Each path is a new rotation, seen through one point. The rows after it are directions, each followed by how far the rotation turns it, in deg/step (0 if it stays put).
Each turn is a multiple of 5 degrees from 10 to 175, or 0.
Each row of a path follows its step; steps can be skipped.
Rotation 1:
step 4: 0, -4, -1, -8, -17, -40, 0, 24, 58, 14, 1, 12, 3, 12, -5, -6, -19, 29, -27, 1, -19, -3, -9, 23, 2, 12, -7, 12, 3, 17, 5, -11, 4, -19, 4, -30, 55, -14, -22, -8, 1, 11, 13, 19, -14, 12, -27, -15, 5, -7, -27, 17, -18, 0, -20, 1, -19, 11, -8, 42, 18, -26, 0, -44, -48, -14, -6, 22, 0, 0, -1, 41, 9, -14, -17, 10, -31, -1, 16, 14, -20
step 13: -19, 10, -30, -27, 8, -43, -7, -29, 15, 13, -15, 38, -20, -36, 17, 16, 1, -14, 22, -14, 8, -28, 9, 19, -9, 6, 31, -33, -15, -13, -24, 2, -19, -1, -27, -19, 12, 10, 14, 20, -5, 0, -16, 25, 16, 25, -14, 19, -14, -17, 4, 21, -17, 13, 10, -10, -9, -36, 3, 20, 3, -39, 0, -19, 0, -3, -9, -15, 15, -23, -2, 16, 9, -22, 37, -6, -19, -43, -2, 36, 2
step 15: 12, -1, -22, -13, 3, -20, -24, 3, 28, 35, 9, 23, -10, 18, -19, 8, -23, 3, 3, 1, -36, -12, 14, -18, -24, 20, 21, -44, -21, -19, 19, -9, -27, 1, 23, -31, 18, 12, 19, -5, -15, -17, 26, 3, -20, -13, 1, -1, 4, 17, 1, 13, -16, 20, -12, 0, 10, -24, 6, 18, 4, 18, -11, -44, -11, 5, -24, 7, 31, -15, 14, 59, 3, 0, 10, 26, -37, -33, 5, 18, -13
step 21: -6, -3, 1, 0, -18, -19, 4, -4, 4, -25, 3, 9, -7, -24, -3, 9, -19, -27, -5, -25, -12, 21, 23, 25, -2, -17, -4, -5, 11, -15, 12, 37, 0, -11, 13, -25, -10, -10, -6, -24, 15, 7, 15, 9, 1, 5, -24, 25, 9, -12, -2, -15, -6, -21, -32, 7, -28, -16, -39, 49, 2, 8, 4, -26, 12, -36, -18, 32, -30, -33, 7, 56, -16, -20, 32, 9, -41, -19, -16, 6, -13
step 23: -9, 8, -20, 0, -23, -16, -6, 30, 12, -14, 4, 28, -23, -1, -6, -4, -25, 18, 21, -20, -16, -9, -6, -2, 12, 18, -31, -25, 13, -1, 3, 7, -5, -5, -21, 17, 40, 11, 4, -18, 20, 27, -4, -12, -5, 8, -30, 19, -12, -22, -23, -24, 27, 1, -31, 3, -20, -35, -27, 43, 10, -16, -11, -32, -22, 0, -32, 2, -4, 14, -35, 2, 10, 35, 14, 21, -34, -28, -21, 0, -25
step 25: -26, -16, -45, 25, -26, -31, 7, 7, 34, 6, 4, -3, -24, -7, -3, -8, 17, -15, -3, 5, -11, -17, -1, 23, -5, 16, 20, -3, 0, 19, -6, 21, -29, 19, 5, -30, 9, 14, 14, 15, -12, 38, -18, 16, 14, -1, -35, 6, -24, -18, -6, -17, -30, -14, 9, -11, -25, -28, -12, 27, -10, -22, 15, -23, -15, -38, 5, -3, -7, -3, -19, 13, 24, 6, 7, 4, -65, 6, 1, 34, -1
step 26: -10, -24, -17, 3, 23, -48, -10, -11, 12, -1, 20, 6, -5, -12, -5, -5, -5, 3, 48, 5, -1, -1, -19, 8, -23, -30, 27, -29, -6, -9, 15, -3, -6, 6, 11, 9, -13, 2, 14, -5, 12, 15, -25, -8, -29, 4, -46, -13, 0, -19, 9, 21, 1, 41, 0, 9, -6, 1, -31, -12, 15, 14, -22, -24, 12, -31, -28, 7, 19, -53, 12, 30, 27, 11, 25, 7, -38, -28, 0, 13, -9
step 29: -16, -14, -33, -7, -5, -7, 20, -4, 34, -6, -10, 19, -19, -34, 9, 20, -23, 25, 9, -25, -11, -21, -15, -7, 4, -5, 27, -7, -6, 39, 2, 45, -36, -15, -31, -28, 19, -2, -10, 10, -32, -41, 0, -1, -10, 27, -23, 6, 11, -4, -30, 5, -5, 17, -10, 19, -17, -6, -4, 3, -16, -15, 0, -28, -11, -6, 9, 24, 34, -6, -31, 35, -10, 0, 14, -1, -37, -10, 9, -10, 27
step 31: -12, -7, -31, -15, 7, -2, -26, 7, 4, -4, -7, 4, 0, 10, 35, 30, 2, 24, 31, -24, -19, 17, -3, 22, -17, 20, 20, 2, 3, -2, 17, -22, -23, -22, 17, -29, 40, 6, -9, 8, -18, 11, 29, 11, 20, -1, -43, 1, 12, -1, -1, 16, 14, 15, -35, 14, 14, -11, -19, 4, 24, -14, 24, -42, -4, -16, 28, 28, 29, -10, 11, 15, 23, -8, -6, -8, -39, -44, 25, 5, -6
step 36: 6, -1, -10, -8, -35, -12, -2, 30, 34, -11, 6, 41, -8, 33, -9, -3, -3, -16, -20, -7, 13, -29, -11, 25, -11, 17, -12, -7, 16, 2, -1, 15, -47, 25, 5, -10, 11, -20, 37, 10, 26, -5, 20, 28, 2, -5, -21, 5, 0, -11, -19, 10, 11, -1, -22, 25, 26, -6, -19, 9, 16, -10, -12, -10, -26, -12, 13, 14, -14, -25, -10, 45, 21, -14, 19, 35, -48, -31, -1, 11, -18
-7, 1, 6, -5, 0, 0, 3, 3, 6, -1, -1, -4, -8, 6, 3, 0, -2, -3, -5, -4, -2, 1, 2, 0, 3, 1, 5, -7, -3, 6, 5, 2, 2, 0, 4, -8, 1, -2, 6, -4, 2, -3, -6, 1, -2, -3, -1, -6, -4, 0, 0, 1, -2, 5, 1, -2, 5, 1, -5, -1, -4, 4, 3, 1, -2, 4, 1, 12, 2, 3, -4, 3, 4, 1, -6, -4, 9, 12, -2, 1, 13
145
1, 9, -1, -1, -8, -8, -2, 4, -9, 1, -5, -3, -4, -1, 2, 3, -5, 0, 2, 9, 7, 0, 0, 0, 4, -2, -5, 4, 6, -2, 0, 1, -6, 0, -3, -2, 0, 4, -1, 3, 1, -6, 7, -7, -3, 3, -6, -6, 4, -4, 10, 2, -5, 1, -6, -4, -8, -1, -3, -5, -7, 2, 7, -4, -4, -2, 7, -1, 3, 0, 3, -2, 2, 4, -3, 6, 2, 4, -1, -2, 4
170
-1, -3, -2, -4, -4, -2, 3, 11, -3, -2, 2, -5, 2, -9, -2, 0, 10, 0, -1, -1, -5, -4, 1, -8, 0, -4, 10, -1, -3, 1, 3, -3, 2, 10, 1, -4, 2, 6, -2, 0, 4, 0, 6, 0, 2, -3, -7, -4, 1, 1, 7, -3, 9, 2, -1, 0, -5, 5, 1, 2, 2, -8, -6, 2, 1, -1, 1, -2, 1, -5, 0, 2, -9, 3, 9, -4, 6, 4, -4, 3, 4
90
-6, -2, -3, -3, 1, -2, -5, -2, -1, -8, -4, 0, 0, -3, -10, 5, 4, -1, 1, -4, 0, -13, 3, 2, -7, 1, -1, -3, -1, -8, 2, 4, -3, -3, 3, -1, 6, -2, -1, -1, -7, -3, 1, 0, 4, -8, -3, 4, -2, 2, -4, -5, -3, 5, -5, -2, -6, 7, -4, 6, -8, 4, 4, 1, -4, 6, -2, -2, -5, 2, 4, -9, -6, -2, -9, -1, -3, -2, -3, 1, 3
175
-1, -2, -1, -1, 0, -3, -8, -1, -4, 1, 4, -4, 7, -4, -4, 3, 2, 0, -1, 6, 2, 2, 3, -4, 2, 9, 5, -10, -3, 3, 1, 3, -3, -2, -2, -1, -4, 6, 4, -4, -6, 2, -1, 2, -4, 4, 1, -5, -2, -5, 4, 9, 0, -8, 8, 6, -5, 6, 0, -4, 0, 0, 3, -2, -5, 2, -1, 1, 5, 2, -11, -1, -2, -6, -4, -7, -2, -11, -4, -6, 0
25
-8, 5, -9, -1, -1, 9, -7, 1, 4, 2, -2, -13, -3, -2, 1, -5, 0, -3, 0, -5, 8, 1, 0, -8, 4, 0, 1, 8, 3, 2, 0, 6, 0, -3, 6, 0, 11, -1, -5, 0, 2, -1, -6, 0, 4, -2, 2, 3, 6, -1, 0, -1, 4, -6, -1, -1, -4, 0, 1, -2, 3, 1, -1, 2, -5, -5, 0, 7, 3, 9, -2, 3, -3, 3, 3, -1, -10, 1, 4, -1, -1
170
5, -5, 1, 2, 1, 0, -3, 3, 8, 7, 0, 0, 2, -5, -7, 1, 3, 11, 1, 5, 2, -1, 0, 2, 2, -10, -2, -2, 4, 3, 9, 9, 1, 3, 0, -1, 4, 7, 2, -1, -6, 0, -3, 6, -4, 2, -3, -4, -3, -4, -5, -2, -2, -2, -3, -2, 5, 4, 10, -2, 0, 9, -4, 4, -4, -2, -2, 3, -1, 2, 4, -1, 2, 5, 4, 12, 3, -4, -2, 2, 3
100
